0: [127 117 163 123 139 137 169 120 142  64  57  57  61  73  76  76]
1: [151  60 172 112 119 169 124 132  92  44  49  50  51  53  57  59]
2: [152  76 177 126 142 165 125 138 105 137 110 134 126 182 164 175]
3: [125 100  82 145 117 144 159 130 100 164 110 134 162 165 156 148]
4: [121 122 151 114 145 141 114  64 146 157  93 129 123 138 141 123]
5: [140 149 113 154  79 129 148 105 132 151 149 165 151 176 147 124]
6: [144 137 109 128 120 143 117 130 133 133 108  65  65  77  75  80]
7: [119 167 107 142 102 138 145 137 124 111 156 127 160 103 101 142]
8: [129 105 146 100 167  82 110 156 189 155 146 148 112 154 177 106]
9: [142 145 186 121 104 161 117 142 112  81 153 121 129 119  98 156]
10: [142 137 168 122  99 148 114 130 104  97 147 130 143 137 111 164]
11: [150 154 193 126 100 156 112 137 110  82 150 121 130 119  99 167]
12: [155  70 185 128 131 179 130 135  90 142  97 139 130 193 164 187]
13: [147 141 177 136 116 155 110 132 102  90 136 119 125 121 107 157]
14: [124 173  86 137  90 118 137 129 116 106 154 123 164 105 110 143]
15: [131 109 167 107 147 147 153 121 164 138  70 127 141 192 169 117]
16: [126 168 102 139 108 128 138 122 128 124 151 129 163 115 114 141]
17: [144 148 191 128 113 166 119 141 107  44  49  50  51  53  57  59]
18: [121 176  91 143  98 122 134 124 112 105 150 123 161 100 102 139]
19: [115 127 140 121 142  66 133 152 156 125 185  50  51  53  57  59]
20: [133 167 130 118 147 114  80 119 115  67 126 126  87 119 130 186]
21: [119 165 110 109 148 101  73 124 139  85 148 140  90 108 127 176]
22: [117 166 108 146 110 131 146 129 118 108 145 125 163 109 108 129]
23: [127  88  76 137 114 137 155 133 105 185 112 147 164 178 163 165]
24: [120 177  95 149 102 129 140 133 119 109 156 124 159  98 101 137]
25: [127 129 157 118 149 145 117  66 149 161 115 144 148 151 157 143]
26: [113 166  86 142  96 124 145 133 120  44  49  50  51  53  57  59]
27: [120  78  67 130 112 138 157 136 106 185 112 142 161 171 159 155]
28: [131  82  74 141 150 160  90  65 107 227 113 154 133 162 165 195]
29: [122  83  69 132 109 131 150 128  98 177 109 138 155 170 158 155]
30: [150 152 191 131 109 159 115 138 110  79 148 119 131 119  95 160]
31: [129  88  76 131 112 138 154 130 110 187 115 152 173 184 173 169]

[117 117 140 110 137  81 132 154 152 127 169  64  64  53  57  59] 19 6 0 26 22
[119 124 136 125 175  84  64  84 161 168 184 161 114  53  57  59] 19 6 4 21 8
[145 127 160 157 187  81 101 168 156 144 192 167 121 122 186 111] 8 21 25 16 5
[104 121 135 117 144  73 139 158 161 126 185 156 146 115 150  98] 8 16 22 7 24
[124  98 140  92 159  80 107 154 186 152 142 150 114 156 178  59] 8 15 4 25 5
[108 123 130 111 141  66 133 163 168 134 194 169 156 124 159 104] 8 16 22 7 5
[144  99 185 102 153 151 158 120 173 142  51 124 138 213 188 124] 15 2 25 12 4
[119 116 169 112 134 138 170 117 149 127  94 134 159 168 165 112] 15 25 4 2 3
[116 129 146 122 141  87 137 161 157 122 183 155 149 118 145 112] 8 16 22 7 24
[133 121 145 115 163  96 121 156 180 144 141 140 116 143 167 119] 8 15 25 4 21
[141  95 182 100 149 146 157 115 175 144  56 129 144 215 188 123] 15 2 25 4 12
[119 173  92 148 104 131 151 138 123 114 156  63  70  61  64  59] 6 19 26 24 18
[135 148 100 144  74 127 152 118 140 152 153 158 151 164 138 125] 5 16 22 3 14
[144  70 166 112 122 153 127 137 104  58  70  67  66  62  71  65] 1 0 17 6 26
[117 170  89 148 104 129 147 134 115  44  49  50  51  53  57  59] 26 0 17 6 1
[135 113 153 111 169  97 119 153 182 150 123 127  98 134 158 106] 8 15 4 25 21
[123 165 106 138 113 126 135 128 122  56  55  65  58  72  82  77] 26 0 6 17 1
[135 148 104 128 126 129 120 139 151 136 125 127  66  62  72  59] 6 19 22 24 7
[141 104 177 105 156 140 143 116 173 149  75 131 135 187 167 114] 15 25 4 2 8
[139 148 112 152  77 129 149 106 133 153 149 165 150 176 147 124] 5 16 3 22 23
[116 122 155 117 145  75 132 155 157 119 180 151  61  66  72  70] 19 6 8 21 7
[133 108 151 106 171  90 118 164 197 162 150 155 117 158 180 112] 8 15 25 4 2
[145 154 102 132 125 144 122 135 145 135 112 111 125 140 128 146] 16 22 7 24 14
[104 123 136 117 157  70 122 155 162 130 189 165 141 120 160 110] 8 16 21 22 7
[119 172 106 105 140  96  70 119 124  59  49  50  51  53  57  59] 26 17 6 0 1
[131 118 142 113 160  97 123 160 186 156 152 152 126 150 168 117] 8 25 15 4 5
[129 106 149 102 163  80 107 156 186 155 142 148 107 149 174 108] 8 15 25 4 21
[125 174  90 143  97 126 143 135 122  44  49  50  51  53  57  59] 26 0 17 6 1
[146 152  98 125 119 139 115 131 144 133 111 114 133 143 132 151] 16 22 7 14 18
[112 129 142 122 145  65 129 149 154 120 182 155 146 114 152 101] 8 16 22 7 24
[141 134 122 147  85 135 143 108 124 150 140 160 147 178 133 113] 5 3 16 22 29
[130 112 152 111 166  82 112 153 178 145 146 129 104  53  57  59] 19 6 8 0 22
[144  80  78 131 157 154 117 124 126 163  97  99 117  67  68  73] 6 4 22 16 0
[142 156  98 129 116 137 120 132 141 130 119 116 138 137 127 149] 16 22 7 14 18
[134 109 155 111 171  85 109 152 181 149 140 144 114  53  57  59] 19 6 8 22 4
[103 120 134 112 137  64 130 151 157 128 187 162 153 118 154  99] 8 16 22 7 14
[112 130 143 121 145  64 126 146 151 118 181 154 145 113 152 101] 8 16 22 7 24
[108 122 137 117 143  68 137 160 167 131 192 164 152 116 154 103] 8 16 22 7 24
[139 144 122 148  91 132 142  97 136 155 142 163 151 175 151 128] 5 16 25 3 23
[136 103  99 142 118 144 147 132 102 164 115 139 158 169  64  76] 3 5 29 22 27
[123 128 138 126 170  84  80 103 167 169 188 162 122 103 156 135] 8 25 21 4 16
[111 125 137 121 152  76 130 153 167 138 190 162 146 114 153 108] 8 16 22 7 24
[111 119 170 117 133 137 182 124 149  44  49  50  51  53  57  59] 0 17 1 26 6
[118 119 177 120 131 130 178 115 144 116  49  50  51  53  57  59] 0 17 6 1 26
[122 122 176 113 126 129 176 114 144 122 101 139 176 176 163 111] 15 25 4 5 2
[133  95 104 113 170 123  91 120 112 135  92 147  87 185 184 209] 2 12 28 29 23
[109 120 133 114 142  73 146 163 170 128 186 154 149 115 155 104] 8 16 22 7 24
[142 150  95 130 119 138 115 130 141 130 110  50  51  53  57  59] 6 26 19 0 17
[140 117 142 119 196  86 100 150 179 112 171 104 100 121 170 114] 8 21 20 4 25
[133 107 144 102 164  80 111 157 188 156 145 151 115 160 181 116] 8 15 25 4 2
[134  98 183 100 155 150 155 117 172 142  52 127 136 209 182 114] 15 2 4 25 12
[136 149 113 127 134 138 112 128 145 135 110 125  59  73  83  78] 6 0 22 19 4
